Small tables with named rows and columns. After each table, cells are looked up by row and column.

nenu
|  | zem | bibe | mefo | kek | pap | dil | pes |
|---|---|---|---|---|---|---|---|
| dabi | -17.17 | -14.01 | -16.29 | -14.93 | -16.63 | -16.02 | -13.83 |
| rigen | -16.73 | -22.73 | 14.70 | -2.05 | -4.16 | 10.03 | 3.00 |
| suvev | 60.33 | -53.29 | -12.10 | -39.09 | 20.63 | -20.47 | -46.99 |
| tuz | -13.72 | 64.33 | -61.06 | -63.35 | -56.76 | -33.33 | -7.88 |
| sinomiv | -5.69 | 13.48 | -21.65 | -19.13 | -4.56 | 12.97 | -0.27 |
| rel | 12.38 | 49.21 | -30.26 | -41.10 | -24.45 | -44.95 | -49.72 |
| ser | -6.02 | -23.11 | -18.98 | -32.75 | -33.40 | -16.79 | 1.56 |
| ridosil | -5.04 | -18.58 | -11.82 | -17.97 | -7.85 | -12.15 | -16.91 |
| pem | -3.46 | -5.43 | -22.31 | -16.11 | -16.62 | -18.86 | -21.07 |
| vofod | -6.74 | -4.68 | -22.11 | -20.17 | -13.75 | -12.45 | -15.17 |
| besatop | 21.17 | -10.44 | -16.94 | -26.12 | -32.64 | -34.35 | -26.19 |
| fogik | -1.77 | -82.65 | -6.73 | 13.09 | 4.77 | -5.69 | -15.13 |
| kan | -34.57 | -34.85 | -78.23 | -34.20 | -57.83 | -32.37 | 9.69 |

kan, dil => -32.37
sinomiv, dil => 12.97
sinomiv, kek => -19.13
suvev, pap => 20.63
ser, kek => -32.75
dabi, zem => -17.17
pem, dil => -18.86
ridosil, pes => -16.91
rel, zem => 12.38
tuz, mefo => -61.06
besatop, bibe => -10.44
sinomiv, bibe => 13.48
pem, zem => -3.46
rel, kek => -41.10
sinomiv, zem => -5.69
vofod, bibe => -4.68
ridosil, zem => -5.04
ser, zem => -6.02
dabi, pap => -16.63

lotep:
|  | lat | voduv | mib | pimasu |
|---|---|---|---|---|
| kenoto | 0.2 | 0.5 | 0.0 | -0.3 |
| burabi | 0.2 | 0.6 | -0.1 | -0.4 |
| biri | 0.5 | 0.2 | -0.4 | -0.9 |
| veg | 0.4 | 0.1 | 0.1 | -0.9 |
| zep | 0.5 | -1.0 | 0.3 | -0.3 |

mib of burabi: -0.1
lat of veg: 0.4
mib of kenoto: 0.0
pimasu of veg: -0.9
voduv of kenoto: 0.5
voduv of biri: 0.2
lat of zep: 0.5
mib of veg: 0.1
pimasu of zep: -0.3
pimasu of kenoto: -0.3
voduv of zep: -1.0
pimasu of burabi: -0.4
lat of kenoto: 0.2
pimasu of biri: -0.9
Row with the largest mib: zep

kisis =
         nitor  romuve
bavonot   0.62    5.90
fus       2.88    7.72
vivid     1.67    4.68

What is the romuve of vivid in kisis? 4.68
What is the romuve of bavonot in kisis? 5.90
What is the nitor of fus in kisis? 2.88
What is the nitor of bavonot in kisis? 0.62
What is the nitor of vivid in kisis? 1.67
What is the romuve of fus in kisis? 7.72

naki.csv
,fim,sul,lotu,gipub,mori,tarevo,bigi,pufuze
fad,549,727,518,474,413,251,878,924
tidisa,610,767,566,668,334,233,911,840
gaseze,593,747,514,622,363,168,886,873
zapatov,599,831,547,716,380,198,921,756

fim of zapatov: 599
sul of gaseze: 747
tarevo of fad: 251
sul of fad: 727
pufuze of gaseze: 873
fim of fad: 549
pufuze of tidisa: 840
sul of zapatov: 831
mori of zapatov: 380
lotu of zapatov: 547
tarevo of tidisa: 233
gipub of tidisa: 668
lotu of fad: 518

bapu.tsv
	tugona	gepus	duno	rada
nozib	434	562	624	292
pugot	490	548	470	477
pugibi	601	651	593	510
mabuduf	443	519	435	437
duko	460	503	567	366
ful	603	653	868	312
suso	423	596	434	416
divodu	627	641	801	388
vima	391	632	632	222
lis	595	614	761	378

duno of suso is 434
gepus of vima is 632
duno of nozib is 624
tugona of vima is 391
gepus of mabuduf is 519
rada of vima is 222
Row with the largest tugona: divodu

pib:
fields: von, kizaku, bomos, zopelak, feto, pire, fepo
sego: [741, 161, 130, 504, 776, 300, 562]
bog: [438, 489, 402, 441, 656, 499, 632]
pevu: [653, 184, 387, 381, 634, 438, 479]
vos: [479, 517, 394, 693, 450, 608, 550]
gav: [389, 452, 457, 489, 446, 491, 467]
vabeg: [554, 494, 482, 517, 512, 516, 508]
dosak: [517, 489, 468, 531, 560, 506, 540]
mes: [536, 461, 421, 609, 339, 672, 476]
zab: [387, 818, 675, 706, 273, 647, 459]
lun: [788, 625, 300, 918, 568, 316, 488]

bomos of mes is 421
fepo of mes is 476
feto of sego is 776
kizaku of dosak is 489
pire of gav is 491
kizaku of lun is 625
fepo of pevu is 479
pire of dosak is 506
zopelak of lun is 918
feto of lun is 568
zopelak of vos is 693

Table kal
cols = zezuv, vene, nep, saf, suguva, lele, retopif, futo, kof, bubanir
rut: [100, 170, 161, 158, 194, 75, 73, 119, 146, 67]
romi: [70, 179, 134, 135, 87, 219, 114, 99, 192, 26]
tofa: [156, 147, 160, 121, 119, 117, 116, 116, 119, 114]
zozi: [81, 108, 170, 131, 173, 109, 88, 118, 148, 71]
sekon: [78, 118, 174, 134, 119, 109, 97, 120, 137, 88]
sol: [71, 125, 76, 158, 87, 161, 166, 125, 93, 171]
bil: [166, 151, 161, 117, 135, 120, 119, 118, 103, 141]
kozof: [130, 119, 159, 105, 130, 159, 165, 120, 94, 172]

What is the lele of sol in kal?
161
What is the zezuv of kozof in kal?
130
What is the retopif of kozof in kal?
165
What is the futo of rut in kal?
119
What is the futo of sekon in kal?
120
What is the saf of zozi in kal?
131
What is the saf of tofa in kal?
121
What is the bubanir of romi in kal?
26
What is the nep of sol in kal?
76
What is the saf of rut in kal?
158
What is the suguva of rut in kal?
194
What is the vene of bil in kal?
151
What is the lele of bil in kal?
120
What is the bubanir of rut in kal?
67
What is the lele of rut in kal?
75
What is the suguva of sekon in kal?
119

deg:
|  | gel | pil | tomi | mit | nir | bip | taseb |
|---|---|---|---|---|---|---|---|
| kita | 5535 | 6267 | 6946 | 4387 | 7342 | 6194 | 7038 |
| suv | 5689 | 6840 | 6436 | 6394 | 6364 | 6901 | 7889 |
| tupa | 6141 | 5395 | 5787 | 5935 | 6999 | 5593 | 6289 |
| nep | 7140 | 5642 | 7111 | 7816 | 4781 | 5860 | 5177 |
| ret | 5321 | 6328 | 5962 | 4730 | 4983 | 5929 | 7199 |
| zitopin | 5565 | 6233 | 6436 | 6413 | 6724 | 5401 | 5928 |
| mim | 6908 | 6375 | 6427 | 6560 | 6060 | 6186 | 5783 |
| nikige | 5489 | 6385 | 4783 | 6812 | 6804 | 5330 | 6547 |
| kema | 5252 | 5755 | 5601 | 5469 | 5905 | 6713 | 8903 |
| pas | 4585 | 6717 | 5280 | 6887 | 3859 | 6637 | 5474 |
| dur | 6862 | 7398 | 6552 | 4650 | 7251 | 5532 | 4196 |
| guv | 4886 | 5568 | 6608 | 5245 | 6179 | 5100 | 1388 |

gel of dur is 6862
tomi of tupa is 5787
mit of kita is 4387
mit of guv is 5245
pil of kita is 6267
mit of suv is 6394
tomi of kema is 5601
mit of pas is 6887
mit of mim is 6560
taseb of guv is 1388
gel of tupa is 6141

